In the rows, zero is written as 128.
One turn sends every row of this set to another row. A few are shown first. Where does it send the rows asked after them?
masef: [135 117 125 114 106 148 134 121 126 115 172 160 147 131 131]
Bag: [132  98 145 131  99 127 138 111 117 135 129 167 150 101 132]
Dobup: [148 115 125 115 104 143 133 123 133 115 173 156 156 126 133]
Tusan: [123  99 150 131 104 129 132 107 114 135 132 170 151 105 130]
fifi: [136 116 128 113 108 147 128 120 128 114 174 161 152 131 131]
gadud: [126 138 182 116 122 135 137 130 121 109 169 136 144 142 133]
fisif: [127  99 152 132 103 126 128 106 117 134 134 170 155 105 131]
Zukeb: [123 138 173 114 117 141 153 135 115 110 163 134 130 142 134]
pezi: [143 136 183 119 117 127 135 133 129 108 171 131 156 135 135]
bikap: [110 162 151 141  95  93 123 116 122 109 130 112 151 128 128]
rabo: [133  98 151 132 101 124 131 108 119 134 133 167 158 102 131]
Mepav: [139 116 122 113 103 148 139 124 127 115 169 158 146 128 131]
Taka: [112 139 138 143  99  67 128 133 120 125 135 140 137 143 132]
gol: [116 162 145 141  90  94 130 121 123 109 126 108 149 124 129]
Nivim: [106 162 145 139  93  99 129 118 118 109 126 112 142 128 128]
pur: [105 162 149 140  95  97 125 116 119 109 129 112 146 130 127]
kulap: [153 136 166 118 105 131 162 145 128 110 158 123 140 126 140]
Nesuk: [136  98 148 132  98 125 135 110 119 134 131 166 155 100 132]
giruv: [112 139 137 143  98  67 130 133 119 125 134 140 136 142 132]
foze: [137 137 164 115 108 139 164 143 119 110 157 128 128 133 137]
Nire: [126  99 147 131 100 129 138 109 114 134 129 168 148 104 131]
Dege: [112 163 144 140  91  96 133 120 120 109 125 109 142 125 128]
Lapo: [116 161 148 141  93  93 125 119 124 108 129 109 152 124 128]
ritaz: [113 139 136 142  97  67 132 134 120 125 134 139 137 141 132]
detur: [147 115 122 114 101 146 139 125 130 115 169 156 150 125 133]
fom: [115 138 138 143  97  65 129 133 121 125 136 139 139 141 132]
tisal: [157 135 175 119 110 124 148 140 133 109 166 124 154 128 138]
Zet: [143 115 128 115 107 143 128 121 131 114 175 159 157 129 131]
Noz: [115 139 137 143  97  66 130 134 120 125 135 139 137 141 132]
vison: [114 139 138 144  98  66 127 132 120 125 136 140 139 142 132]

detur turns into Dobup
Dege turns into gol
rabo turns into fisif
And these:
foze turns into kulap

